In the rows, zero is written as 128.
Which row each row swaps with, under one turn or mirror:
The rows were stretched afterwards, more along some directions than others.
q946: [128 143  53 128 170 126 107 142 125 164 133 104 102  96 141 163 146 131
 125 116 153]
q326: [139 160  91 133 135 123 128 123 147 144  96 153 122  98 129 145 178 131
 143 134 119]
q50: [153 119 131 116 109 120 148 100 122  86 105 130 155 131 126 125 149 119
 148 142 127]
q821: [150 137  80 114 123 146 154 139 140 118 104 139 125  96 149 113 149 134
 132 103 110]
q323: [116 137  86 104  97 190 103  88 156 163 120 122 116 136 146 112 117 132
 174  97 145]
q929: [ 87 126 135 140 124  98 127 109 142 156 146 136  93 132 115 124 113 123
 122 109 149]
q358: [ 64 127  97 155 128 142  70 114 124 155 155 133 114 130 102 137 114 131
 164  96 153]
q87: [156 134  83 117 127 150 149 140 129 115 108 144 133  95 153 118 153 141
 121 111 116]
q450: [164 159  90 132 128 131 133 137 170 126 106  85 144 116 148 160 131 100
 130 131 112]
q848: [144 125  73 118 135 133 154 143 135 123 106 150 132  92 158 119 161 136
 126 109 123]
q7: [ 94 136 119 163 133 133 100  97 156 183 116 134  89 131 137 130 101 147
 156  81 183]
q577: [113 162 122 138 111 127 124  98 145 156  94 136 115 122  96 130 174 132
 156 128 123]
q370: [109 132  88 116  99 183 102  94 170 163 100 148 108 135 151 108  93 142
 164  89 151]
q402: [ 91 110  97 120 133 145 122 149  87 137 123 177 140 120 121 130 133 135
 145  88 108]
q603: [ 97 107 105 111 153 120 151 158 106 116 138 131 152 107 119 122 135 120
 142  92 135]
q557: [116 145  92 110  95 183 104  85 178 168 111 121 120 139 149 113 113 131
 160 103 140]
q474: [149 151 111 123 125 129 149 150 155 118 101  99 135 115 130 154 136 126
 137 116 120]
q582: [109 114 118 112 140 125 146 143 116  99 125 121 148 112 129 120 123 134
 129  92 142]
q967: [ 88 102  96 120 123 156 114 143  93 135 119 188 125 117 116 129 120 142
 152  84 110]
q923: [ 99  99  92 113 125 163 117 141  81 132 137 181 130 110 123 130 121 126
 168 100 113]
q873: [120 155  95 140 129 129 117 116 139 152  95 161 113 104 124 152 176 132
 151 138 118]
q440: [ 98 148  85 109 105 173  87 115 154 136 106 114 122 129 109 115 106 118
 174 104 115]
q181: [119 146  98 112  82 195 103  88 168 153 110 127 112 137 146 115 109 129
 177 111 133]
q633: [ 83 123  88 152 120 146  76 102 141 164 155  98 132 130 105 132 134 106
 144 108 135]
q691: [ 89 108  98 112 153 134 143 151 103 123 135 125 144  99 115 116 125 131
 147  75 143]
q744: [ 99 103  98 110 161 129 153 145 119 109 131 122 155 105 124 112 129 134
 131  90 147]
q354: [113 153 143 135 130 104 129 126 146 140 125 141  83 133 135 131  95 128
 121 123 141]
q891: [144 136  77 127 133 153 145 142 124 124 113 140 133  91 158 121 151 135
 134 113 121]
q281: [153 122 128 110 121 121 140 100 121  92  98 136 150 126 131 117 143 134
 134 121 129]
q19: [106 168 136 145 117 107 143 133 164 175  96 174 104 140 141 124 123 143
 136  85 130]
q21: [103 137 132 158 130 128 102  90 157 164 123 120  95 133 151 129 112 151
 142  91 187]
q65: [ 98 119  92 130 155 159 107 158 120 129 121 178 101 117 116 140  84 129
 134 112 110]
q445: [ 78 113  93 120 118 184  90 131 151 152 114 169 100 123 101 118  82 129
 149  94 111]
q956: [147 132  72 124 130 144 143 140 139 113 104 144 133  91 152 120 151 131
 122 115 101]
q334: [118 144  94 119 102 166  99 109 174 122  80 119 112 130 114 105 108 128
 166 101 112]
q330: [122 146 100 119  93 197 109  97 169 162 105 125 116 138 161 111 101 135
 168 102 144]
q8: [100 136 119 152 139 144 108  99 164 181 121 120  92 128 151 124 108 147
 161  79 185]
q571: [133 121 140 121 102 125 136  83 129 114  99 122 135 132 109 103 139 132
 142 116 133]
q674: [ 92 130 106 161 141 138 102  88 163 170 123 121  95 123 146 131 110 145
 160  99 183]
q481: [ 93 116 128 149 132  95 130 113 127 148 150 145 101 130 112 128 112 128
 116 112 161]
q647: [147 125  60 133 153 159  93 134 127 160 132 123 111 105 155 153 142 127
 133 114 149]
q225: [ 95 126 117 133 143  93 137 123 135 132 138 143  96 123 120 129  99 125
 127 119 149]
q100: [153 153  69 142 157 138 112 142 146 158 106 111  92  96 154 155 143 139
 118 119 136]
q443: [ 85 120 103 124 135 165 108 146 150 144 100 190 105 125 108 113  82 140
 125  90 112]
q845: [110 127 120 136 151  92 133 124 121 141 155 139 108 123 137 137 113 117
 124 126 154]
q247: [143 112 126 118 127 118 137  84 123 104 100 126 137 128 121 111 156 143
 133 130 144]
q88: [108 167 139 131 113 102 149 133 163 166 102 178 111 137 136 121 136 145
 139  88 132]
q127: [138 129 134 121 118 129 118  94 103 105  97 133 128 123 116 116 149 145
 135 125 132]
q497: [118 163 145 131 103 113 154 119 163 172 101 170 108 132 131 106 132 143
 145  88 137]
q303: [110 154  92 114  81 157 114 118 173 144  94 117 117 120  98 114 117 105
 174  97 107]

q848 pairs with q370
q929 pairs with q281
q50 pairs with q481
q450 pairs with q633
q358 pairs with q474

Which row each row swaps with, under one turn or mirror:
The rows were stretched afterwards, more along some directions than others.
q922: [142 125 126  84 130 119 114 139 124 105 114 144 154 139 129 159 126  81
 127 103]
q954: [143 134 120 133 117 112 131 151 156 152 147 129 114 146 145 112 153 145
 131 143]
q44: [126 151 127 143 144  93 151 138 187 116 125 143 123 127 151 153 153 140
 170 158]
q165: [ 96 163 182 123 133 143 138 105 154 113 143 109 126 129 162 110 118 179
 165 131]
q970: [117 136 137 103 130 131 152 130 143 138 175 147 177 117  84  87  99 143
 153 136]
q171: [137 130 107 112 133 133 127 121 109 116 134 166 149  95 109 139 134 108
 146 117]
q179: [110 144 135 101 147 140 113 122 111 113 125 112 147 125 138 140  90 106
 153 103]
q243: [ 94 135 160 131 128 123 158 108 151 108 168 147 139 126  88 102 142 178
 146 140]
q263: [140 129 134 110 119 126 148 144 137 140 173 154 175 112  93 110 110 123
 136 125]
q151: [113 123 126 146 161 128 161 125 140  92 122 131 111 142 114 153 123 116
 150 139]
q823: [146 150  96 137 131  95 109 121 178 109 109 154 133 151 141 132 112 136
 138 150]
q559: [127 160 130 121 110 114  96 120 143 102 104 111 148 143 136 149  81 128
 155 122]
q423: [107 127 129 147 144 132 165 139 142 113 138 113 107 151 120 135 118 142
 146 135]
q696: [114 158 128 145 155 101 162 134 185  81 116 133 119 140 151 151 145 144
 161 156]
q518: [101 162 178 120 110 112 129  97 163  95 128 114  91 149 163 124 137 169
 150 150]
q144: [131  78 127 143 101 126 146 139 107 149 151 140 137 105  97 116 131 122
 137 139]
q210: [114 146 168 111  97 108 126 113 154 137 143 122 124 126 135 125 143 178
 149 161]
q716: [116 171 157  76 120 121 100 101 132 106 139 130 148 137 143 136 114 127
 137 110]
q973: [141 138 145 128  87 113 138 141 163 150 173 122 131 147 132 106 132 185
 135 136]
q510: [115 149 140 106 116 121 102 101 122  96 115 122 150 155 122 124 109 108
 124 123]
q575: [ 94 134 178 113 130 139 137 111 124 134 160 109 141 102 135 102 125 170
 155 136]
q626: [100 133 160 130 125 139 176 107 130 112 165 140 153 127  88 112 130 168
 148 137]
q777: [148 139 134 147 105  94 146 160 173 140 156 133 109 133 144 119 146 163
 131 136]
q207: [131  74 134 134  96 120 137 136 106 127 155 142 129 116 107 118 135 112
 127 129]
q602: [100 128 155 126 126 141 175 109 128 108 155 139 152 140 101 117 114 160
 143 121]
q925: [111 122 157 127 128 122 131 142 138 123 123 107 115 115 149 141 128 135
 155 126]
q417: [117 132 120 139 158 123 149 145 140 103 141 130  97 136 112 140 128 116
 139 124]
q300: [ 98 130 173 126 132 122 136 115 140 100 137 116 117 125 145 118 144 161
 159 140]
q966: [114 149 146  96 118 137 111 121 113 119 131 126 170 114 117 131  95 126
 147  99]
q656: [ 98 144 164 122 136 139 175 105 146 108 165 141 137 129 107 109 129 177
 145 125]
q976: [129 145 112 118 122 121 108 103 112 112 137 152 140 101 111 129 138 124
 142 134]
q473: [125  72 131 134 103 123 137 130 114 124 141 139 131 121 116 118 141 121
 138 141]
q830: [110 146 135 115 123 133 106 116 109 108 129 109 145 137 113 123  83 121
 147 118]
q690: [113 141 126 143 167 136 157 115 135 106 130 121 104 126 118 135 117 136
 142 144]
q336: [133 181 115 110 141 123 115 114 175 107 140 144 123 144 149 118 103 147
 132 125]
q645: [107 151 139 130 141 139 114 120 134 110 112  99 139 150 150 133  88 116
 154 117]
q491: [119 152 123 129 168 111 160 144 172 127 142 135 121 112 138 122 154 143
 172 160]
q469: [111 134 123 142 161 130 152 122 139 109 131 121 111 139 112 136 113 124
 140 134]
q524: [127 144 136 146 121 113 143 140 176 140 157 120 104 140 156  99 144 171
 128 150]
q99: [152 146 106 120 158 104 105 123 183  96 112 148 120 146 152 152 136 125
 142 138]
q493: [157 146 124 132 108 113 147 160 159 148 166 135 108 128 145 103 132 163
 123 136]
q611: [137 157 127 106 132 117 110 108 175 116 140 160 123 142 139 117 122 154
 144 143]
q201: [110 133 173 115 115 104 114 112 151 122 137 109 116 138 155 129 141 144
 138 147]
q364: [149 156 107 130 131  92 106 123 179 101 118 156 132 145 130 141 104 127
 135 130]
q94: [120 147 140 125 112 128 157 133 140 120 171 126 158 127  91  98  91 153
 132 142]
q52: [127 123 161 126 114 115 134 143 149 111 129 113 136 125 152 132 138 148
 148 126]
q717: [133 146 107 106 121 140 112 111  98 124 143 144 145  98 107 118 129 125
 139 129]
q238: [102 148 151 119 153 144 160 103 146 102 160 141 139 124 103 107 128 174
 143 137]

q473 pairs with q717
q417 pairs with q243
q151 pairs with q626
q976 pairs with q207

